128 stands for zero in the data rows.
Here are some rows, each followed by its group. Groups can overlap.
[71, 148, 185, 108, 115, 137, 98, 163, 153, 119, 168, 103, 136, 115, 174, 119, 148, 108, 178, 130, 116, 120, 86,
 123] j357
[160, 145, 137, 126, 158, 78, 58, 134, 130, 68, 118, 185, 134, 143, 176, 118, 164, 184, 84, 156, 121, 167, 169,
 167] j621
[178, 129, 153, 169, 123, 153, 90, 169, 145, 157, 103, 118, 60, 147, 86, 129, 114, 129, 140, 125, 155, 49, 204,
 101] j806
[131, 120, 153, 170, 99, 134, 108, 128, 137, 111, 131, 136, 124, 149, 109, 134, 100, 174, 97, 103, 118, 53, 187,
 113] j897
[129, 151, 180, 128, 140, 144, 122, 146, 159, 96, 113, 138, 164, 86, 138, 115, 79, 146, 111, 137, 164, 138, 132,
 147] j897
[95, 112, 58, 108, 85, 160, 183, 104, 118, 136, 160, 107, 142, 134, 110, 141, 135, 73, 121, 170, 107, 130, 87,
 125] j309
[113, 142, 129, 94, 187, 68, 102, 102, 73, 84, 139, 107, 164, 138, 122, 115, 169, 183, 121, 163, 98, 171, 74,
 176] j621
[117, 109, 162, 194, 83, 171, 135, 137, 125, 140, 95, 106, 128, 141, 102, 157, 113, 135, 86, 65, 151, 34, 139,
 123] j897
[141, 111, 148, 172, 107, 101, 158, 147, 158, 128, 167, 160, 113, 66, 141, 137, 128, 155, 107, 132, 85, 122, 163,
 72] j357
[124, 143, 124, 105, 156, 68, 125, 144, 98, 67, 141, 101, 154, 136, 142, 127, 147, 170, 131, 172, 92, 138, 101,
 163] j621
[146, 120, 127, 136, 73, 164, 177, 91, 110, 172, 85, 73, 129, 130, 140, 158, 126, 95, 137, 78, 119, 120, 108,
 133] j897
[175, 125, 123, 93, 127, 125, 100, 67, 88, 146, 96, 105, 112, 116, 138, 125, 147, 160, 146, 112, 105, 183, 104,
 142] j621
[99, 105, 124, 136, 161, 126, 84, 158, 171, 141, 150, 75, 130, 110, 108, 44, 90, 134, 115, 150, 152, 134, 115,
 98] j357
[150, 105, 168, 203, 122, 126, 170, 98, 107, 150, 121, 156, 132, 78, 98, 166, 159, 148, 74, 58, 121, 136, 140,
 95] j897
[147, 78, 139, 180, 166, 118, 150, 115, 147, 163, 125, 189, 102, 77, 95, 157, 133, 115, 110, 106, 116, 151, 146,
 99] j641
[119, 133, 138, 147, 74, 175, 154, 113, 122, 147, 191, 113, 126, 185, 91, 148, 94, 110, 121, 126, 83, 58, 153,
 124] j309
[155, 131, 109, 101, 80, 170, 162, 69, 113, 171, 131, 77, 114, 144, 148, 154, 115, 94, 160, 111, 93, 138, 107,
 137] j309
[153, 121, 128, 140, 75, 166, 164, 102, 130, 180, 65, 59, 123, 122, 147, 172, 131, 113, 142, 78, 145, 100, 98,
 142] j897
[141, 123, 135, 154, 89, 181, 141, 118, 124, 162, 165, 113, 106, 183, 79, 153, 108, 101, 131, 122, 104, 54, 160,
 120] j309
[145, 144, 127, 96, 80, 129, 152, 142, 158, 143, 115, 64, 98, 101, 173, 138, 107, 139, 151, 116, 98, 121, 128,
 117] j357
[129, 132, 176, 120, 144, 110, 118, 167, 156, 77, 123, 146, 170, 91, 122, 85, 103, 144, 108, 155, 119, 174, 150,
 151] j357
[108, 131, 160, 148, 94, 127, 101, 157, 169, 105, 147, 114, 119, 127, 131, 115, 96, 172, 98, 135, 95, 60, 180,
 102] j357
[121, 120, 157, 116, 126, 130, 90, 113, 120, 118, 167, 136, 143, 165, 127, 162, 170, 134, 193, 115, 118, 125, 128,
 156] j816
[112, 148, 177, 99, 141, 123, 116, 159, 181, 72, 140, 131, 166, 75, 144, 90, 87, 143, 113, 161, 124, 161, 135,
 141] j357
[150, 177, 144, 85, 147, 133, 104, 146, 133, 85, 136, 127, 73, 97, 138, 88, 136, 131, 114, 143, 172, 154, 144,
 95] j357
[133, 169, 128, 131, 169, 112, 140, 143, 121, 133, 127, 85, 108, 141, 119, 135, 129, 118, 148, 151, 153, 95, 122,
 135] j806
[77, 144, 69, 108, 81, 139, 191, 110, 107, 111, 192, 126, 145, 123, 136, 109, 96, 97, 101, 181, 82, 137, 100,
 106] j309
[177, 100, 111, 97, 102, 132, 109, 78, 104, 139, 83, 90, 129, 126, 149, 141, 154, 130, 156, 118, 97, 174, 106,
 149] j621
[116, 114, 114, 105, 159, 86, 112, 110, 98, 82, 128, 95, 172, 140, 138, 138, 166, 144, 136, 171, 104, 148, 72,
 180] j621
[146, 148, 114, 109, 67, 187, 194, 61, 106, 187, 145, 79, 115, 160, 136, 162, 100, 73, 156, 98, 93, 119, 109,
 132] j309
[128, 182, 138, 119, 151, 122, 142, 108, 127, 139, 183, 164, 122, 181, 128, 150, 137, 143, 92, 124, 126, 129, 146,
 175] j641
[89, 136, 97, 105, 129, 90, 109, 173, 164, 108, 102, 168, 168, 162, 163, 91, 116, 122, 141, 115, 138, 110, 150,
 115] j641
[147, 53, 71, 145, 149, 136, 76, 107, 163, 133, 142, 102, 153, 160, 83, 99, 119, 128, 140, 144, 157, 125, 161,
 128] j816
[165, 131, 109, 94, 104, 126, 118, 73, 147, 139, 116, 102, 117, 121, 160, 142, 118, 158, 152, 121, 95, 137, 153,
 129] j357
[120, 156, 142, 90, 104, 144, 134, 99, 160, 166, 118, 61, 110, 90, 159, 126, 117, 144, 134, 105, 114, 135, 96,
 117] j357
[75, 145, 74, 103, 83, 136, 187, 112, 117, 105, 186, 122, 145, 118, 141, 106, 97, 103, 101, 184, 84, 138, 101,
 103] j309
[99, 118, 123, 142, 154, 132, 118, 173, 106, 143, 89, 143, 151, 139, 155, 132, 99, 89, 144, 172, 135, 147, 130,
 136] j641
[182, 86, 137, 171, 125, 89, 134, 103, 122, 108, 150, 183, 123, 91, 122, 151, 156, 167, 103, 124, 71, 162, 177,
 96] j621
[121, 98, 93, 158, 118, 179, 150, 125, 124, 154, 176, 86, 140, 168, 92, 88, 72, 66, 128, 124, 140, 108, 118,
 104] j309
[100, 170, 177, 137, 77, 177, 157, 132, 94, 124, 200, 130, 133, 172, 165, 139, 102, 59, 177, 115, 103, 102, 116,
 114] j309
[81, 163, 137, 149, 88, 115, 148, 169, 123, 99, 83, 141, 186, 157, 167, 103, 120, 135, 101, 48, 166, 84, 129,
 107] j897
[125, 101, 144, 140, 156, 131, 88, 139, 131, 137, 120, 153, 97, 139, 85, 115, 100, 145, 117, 130, 126, 93, 149,
 128] j641
[166, 145, 123, 79, 134, 148, 116, 91, 76, 83, 155, 142, 105, 141, 112, 110, 160, 113, 121, 139, 144, 185, 111,
 134] j621
[107, 129, 113, 139, 151, 160, 128, 122, 122, 154, 191, 88, 126, 149, 89, 55, 71, 103, 119, 135, 138, 131, 120,
 92] j309
[64, 173, 140, 105, 144, 82, 137, 159, 167, 85, 162, 72, 154, 108, 168, 106, 114, 157, 121, 179, 100, 103, 100,
 137] j357
[103, 161, 181, 80, 157, 136, 109, 136, 184, 101, 153, 120, 159, 74, 125, 98, 95, 158, 112, 151, 136, 163, 102,
 150] j357
[92, 187, 107, 108, 84, 122, 170, 148, 106, 125, 176, 153, 168, 205, 151, 91, 103, 110, 144, 107, 106, 95, 142,
 107] j309
[156, 109, 145, 139, 109, 111, 82, 147, 107, 86, 136, 139, 116, 146, 117, 113, 118, 181, 105, 142, 81, 104, 172,
 123] j621
[151, 75, 137, 193, 141, 117, 159, 138, 160, 137, 116, 189, 108, 70, 127, 160, 111, 110, 103, 110, 111, 131, 168,
 86] j641
[131, 191, 134, 127, 128, 125, 144, 116, 122, 117, 194, 178, 119, 179, 159, 128, 110, 135, 93, 141, 116, 114, 168,
 149] j309
[172, 155, 143, 93, 150, 108, 84, 124, 82, 62, 122, 155, 95, 119, 129, 84, 154, 159, 111, 156, 150, 192, 141,
 122] j621
[96, 138, 164, 138, 92, 124, 97, 173, 184, 104, 155, 106, 115, 116, 143, 99, 92, 167, 98, 151, 89, 64, 169,
 93] j357
[114, 170, 147, 117, 139, 93, 97, 168, 185, 91, 149, 149, 122, 125, 187, 121, 135, 177, 92, 155, 128, 118, 163,
 148] j357
[145, 133, 125, 85, 194, 134, 103, 124, 104, 112, 121, 175, 65, 109, 97, 90, 123, 121, 126, 136, 194, 178, 113,
 125] j641
[76, 119, 170, 123, 87, 151, 103, 167, 171, 117, 151, 87, 149, 126, 185, 141, 154, 80, 189, 143, 115, 104, 91,
 138] j357
[82, 138, 67, 112, 75, 141, 191, 113, 105, 110, 184, 130, 147, 123, 134, 113, 95, 102, 103, 180, 83, 134, 103,
 103] j309
[146, 114, 105, 127, 144, 99, 80, 92, 177, 106, 137, 171, 157, 175, 146, 171, 184, 177, 104, 146, 135, 123, 183,
 192] j816
[80, 137, 71, 106, 89, 137, 190, 109, 107, 110, 183, 130, 140, 122, 136, 108, 92, 92, 102, 180, 88, 137, 99,
 108] j309
[134, 132, 111, 131, 175, 125, 130, 142, 137, 153, 100, 71, 113, 146, 102, 160, 162, 98, 167, 156, 167, 95, 102,
 158] j806
[147, 58, 146, 208, 95, 97, 178, 142, 142, 138, 120, 150, 154, 95, 90, 158, 193, 120, 95, 114, 63, 152, 165,
 109] j357
[158, 90, 133, 145, 113, 137, 83, 134, 113, 127, 125, 129, 107, 157, 93, 132, 138, 147, 134, 136, 113, 84, 155,
 135] j621
[101, 95, 74, 92, 135, 87, 110, 110, 82, 84, 122, 135, 158, 92, 113, 90, 177, 161, 95, 178, 99, 201, 72,
 140] j621
[169, 99, 101, 110, 124, 170, 128, 104, 157, 197, 62, 84, 79, 121, 132, 162, 120, 72, 182, 110, 156, 125, 117,
 131] j641
[89, 168, 180, 121, 103, 174, 152, 111, 86, 144, 208, 121, 134, 174, 139, 143, 127, 68, 181, 113, 100, 118, 94,
 127] j309
[163, 107, 133, 185, 91, 160, 208, 86, 126, 175, 181, 151, 125, 128, 92, 192, 141, 77, 117, 102, 79, 121, 155,
 98] j309
[167, 124, 106, 98, 86, 161, 143, 60, 107, 162, 123, 85, 119, 143, 145, 156, 128, 104, 162, 117, 97, 147, 106,
 145] j621
[84, 84, 60, 105, 142, 110, 128, 158, 154, 101, 100, 154, 124, 72, 144, 101, 102, 99, 115, 192, 138, 150, 102,
 110] j641
[112, 106, 65, 94, 117, 104, 161, 161, 98, 132, 141, 112, 117, 102, 97, 125, 154, 159, 135, 166, 135, 133, 72,
 133] j806
[76, 107, 82, 100, 88, 94, 151, 176, 156, 81, 134, 101, 149, 74, 153, 100, 136, 146, 98, 185, 97, 143, 97,
 107] j357
[100, 150, 116, 98, 179, 76, 116, 89, 118, 104, 160, 103, 167, 148, 112, 141, 162, 187, 126, 160, 106, 133, 102,
 176] j816
[126, 92, 137, 158, 132, 132, 95, 171, 156, 124, 111, 164, 95, 133, 114, 115, 68, 133, 118, 146, 122, 72, 177,
 111] j641
[173, 134, 155, 166, 124, 152, 92, 165, 146, 155, 107, 117, 60, 146, 85, 128, 114, 129, 134, 125, 149, 54, 202,
 101] j806
[165, 77, 79, 145, 56, 142, 138, 128, 116, 182, 79, 110, 110, 137, 141, 153, 115, 139, 171, 131, 134, 99, 112,
 147] j816
[128, 169, 117, 109, 142, 119, 106, 165, 136, 165, 84, 123, 127, 177, 102, 107, 169, 121, 158, 80, 186, 104, 142,
 115] j806
[58, 164, 122, 95, 105, 87, 119, 173, 169, 119, 130, 122, 181, 152, 155, 83, 147, 161, 124, 109, 128, 111, 116,
 120] j357
[119, 135, 163, 182, 91, 154, 135, 148, 127, 122, 125, 131, 116, 141, 118, 125, 70, 144, 89, 91, 125, 47, 167,
 102] j897
[72, 78, 55, 103, 105, 132, 151, 133, 156, 116, 129, 115, 150, 93, 132, 122, 131, 85, 118, 185, 119, 142, 77,
 131] j641
[193, 174, 142, 108, 160, 152, 101, 138, 108, 117, 101, 135, 37, 116, 104, 109, 147, 109, 134, 116, 216, 145, 162,
 96] j806
[90, 107, 86, 112, 128, 111, 118, 171, 165, 133, 83, 154, 172, 173, 146, 113, 133, 89, 157, 112, 153, 106, 120,
 133] j641
[132, 151, 134, 107, 88, 143, 140, 117, 163, 147, 104, 68, 105, 90, 184, 124, 95, 133, 136, 112, 113, 118, 126,
 104] j357
[136, 141, 115, 98, 71, 176, 173, 75, 141, 177, 139, 62, 116, 136, 155, 155, 105, 95, 153, 112, 96, 119, 102,
 128] j309
[87, 101, 103, 116, 180, 106, 133, 145, 147, 120, 111, 107, 152, 131, 127, 142, 126, 98, 148, 172, 133, 114, 79,
 169] j641
[169, 73, 122, 186, 122, 97, 145, 84, 136, 150, 154, 186, 130, 106, 81, 177, 170, 182, 107, 109, 89, 139, 177,
 116] j816
[80, 80, 69, 118, 129, 95, 137, 166, 143, 91, 101, 148, 141, 79, 135, 91, 120, 107, 106, 188, 115, 161, 107,
 113] j641
[113, 143, 129, 97, 188, 70, 103, 103, 72, 84, 140, 105, 160, 135, 117, 114, 171, 183, 123, 162, 97, 169, 72,
 175] j621
[115, 146, 121, 132, 118, 132, 132, 113, 91, 133, 141, 125, 180, 183, 139, 151, 132, 132, 139, 160, 98, 142, 162,
 152] j816
[142, 165, 155, 126, 139, 149, 132, 127, 96, 79, 105, 148, 91, 101, 137, 103, 113, 127, 88, 88, 199, 139, 128,
 102] j897
[107, 141, 107, 101, 180, 73, 120, 77, 117, 108, 160, 112, 165, 162, 101, 149, 163, 191, 131, 155, 107, 129, 118,
 180] j816
[127, 130, 133, 118, 202, 97, 77, 128, 160, 126, 114, 188, 113, 140, 141, 128, 142, 148, 92, 143, 161, 151, 145,
 174] j641
[127, 177, 143, 68, 155, 123, 111, 126, 102, 101, 168, 134, 78, 100, 119, 76, 147, 162, 118, 140, 167, 164, 106,
 113] j357
Which 4 groups are nearest to each row below, nearest first, going by the distance to the group's nearest row?
[135, 127, 148, 101, 181, 147, 111, 144, 169, 101, 121, 179, 138, 89, 130, 106, 52, 101, 132, 157, 162, 161, 136,
 152]: j897 j357 j641 j806
[90, 99, 104, 117, 183, 108, 137, 142, 149, 122, 110, 108, 146, 135, 127, 149, 118, 94, 153, 175, 137, 112, 78,
 170]: j641 j806 j621 j816
[154, 117, 112, 103, 133, 138, 119, 112, 149, 156, 81, 119, 88, 104, 167, 129, 80, 104, 161, 125, 125, 142, 131,
 117]: j357 j641 j621 j309
Which 4 groups are nearest to each row below, nearest first, going by the average distance to the group's rows?
[171, 95, 143, 184, 137, 101, 139, 87, 141, 166, 142, 163, 128, 110, 82, 178, 185, 173, 108, 114, 99, 141, 173,
 115]: j816 j621 j897 j641
[181, 65, 131, 170, 117, 107, 133, 92, 117, 116, 134, 165, 150, 96, 112, 170, 186, 137, 107, 116, 71, 178, 142,
 119]: j621 j816 j641 j897
[60, 116, 78, 94, 96, 96, 131, 151, 175, 79, 144, 104, 149, 66, 169, 92, 128, 148, 94, 196, 98, 143, 103,
 106]: j357 j641 j621 j309
[122, 149, 165, 91, 152, 141, 121, 145, 177, 87, 148, 149, 151, 84, 144, 103, 60, 122, 124, 160, 136, 153, 133,
 139]: j357 j641 j621 j897
[121, 146, 106, 95, 116, 69, 88, 150, 116, 70, 112, 162, 184, 171, 164, 83, 153, 161, 132, 114, 105, 148, 146,
 126]: j621 j816 j357 j641
[118, 133, 137, 146, 71, 179, 160, 106, 117, 149, 195, 113, 122, 192, 89, 149, 90, 103, 118, 127, 78, 57, 155,
 121]: j309 j897 j816 j806
[148, 83, 139, 178, 157, 120, 162, 110, 147, 165, 141, 183, 109, 87, 93, 159, 131, 112, 107, 106, 107, 149, 143,
 100]: j641 j897 j816 j806
[150, 151, 108, 102, 65, 190, 197, 52, 112, 191, 159, 78, 114, 167, 136, 166, 95, 69, 162, 105, 87, 119, 106,
 132]: j309 j897 j816 j806
Which 3 groups are nearest to each row below, nearest first, going by the distance to the centre of the group?
[116, 133, 105, 142, 145, 169, 151, 103, 98, 166, 208, 103, 125, 172, 75, 64, 60, 89, 122, 128, 131, 130, 121,
 97]: j309 j641 j806
[112, 124, 164, 92, 136, 142, 117, 144, 196, 94, 135, 114, 174, 85, 131, 115, 106, 124, 124, 157, 134, 154, 111,
 165]: j357 j641 j621
Which 3 groups are nearest to each row below, nearest first, going by the average distance to the group's rows?
[142, 125, 149, 177, 94, 124, 191, 120, 138, 139, 193, 159, 120, 94, 130, 151, 115, 124, 101, 120, 68, 126, 167,
 79]: j309 j897 j357
Which 3 other groups have their centres nearest to the centre of group j806, nearest first?
j641 j897 j357
Group j357 spreads out most along one direction. Which 3 other groups' directions of most spread are closest to that one, closest first?
j621 j816 j897
Which 3 other groups have their centres nearest to the centre of group j816, nearest first?
j621 j641 j357
Which 3 other groups have their centres nearest to the centre of group j357, nearest first?
j641 j621 j897
Which 4 groups are nearest to each row below, nearest first, going by the distance to the centre of the group?
[112, 147, 116, 103, 116, 82, 94, 153, 116, 74, 105, 158, 187, 167, 163, 79, 151, 154, 127, 100, 116, 140, 140,
 126]: j621 j357 j816 j641
[133, 165, 115, 110, 145, 112, 103, 158, 125, 154, 88, 130, 138, 176, 106, 101, 179, 127, 153, 83, 177, 115, 136,
 121]: j806 j641 j816 j897
[101, 142, 123, 117, 201, 101, 131, 130, 123, 140, 118, 104, 124, 131, 101, 132, 133, 130, 142, 148, 154, 119, 84,
 159]: j641 j806 j816 j621
[72, 107, 89, 148, 97, 126, 163, 130, 101, 123, 96, 118, 158, 85, 119, 119, 138, 150, 69, 125, 157, 128, 65,
 127]: j897 j641 j357 j621
Group j897 spreads out most along one direction. Which 3 other groups' directions of most spread are closest to that one, closest first?
j357 j309 j816
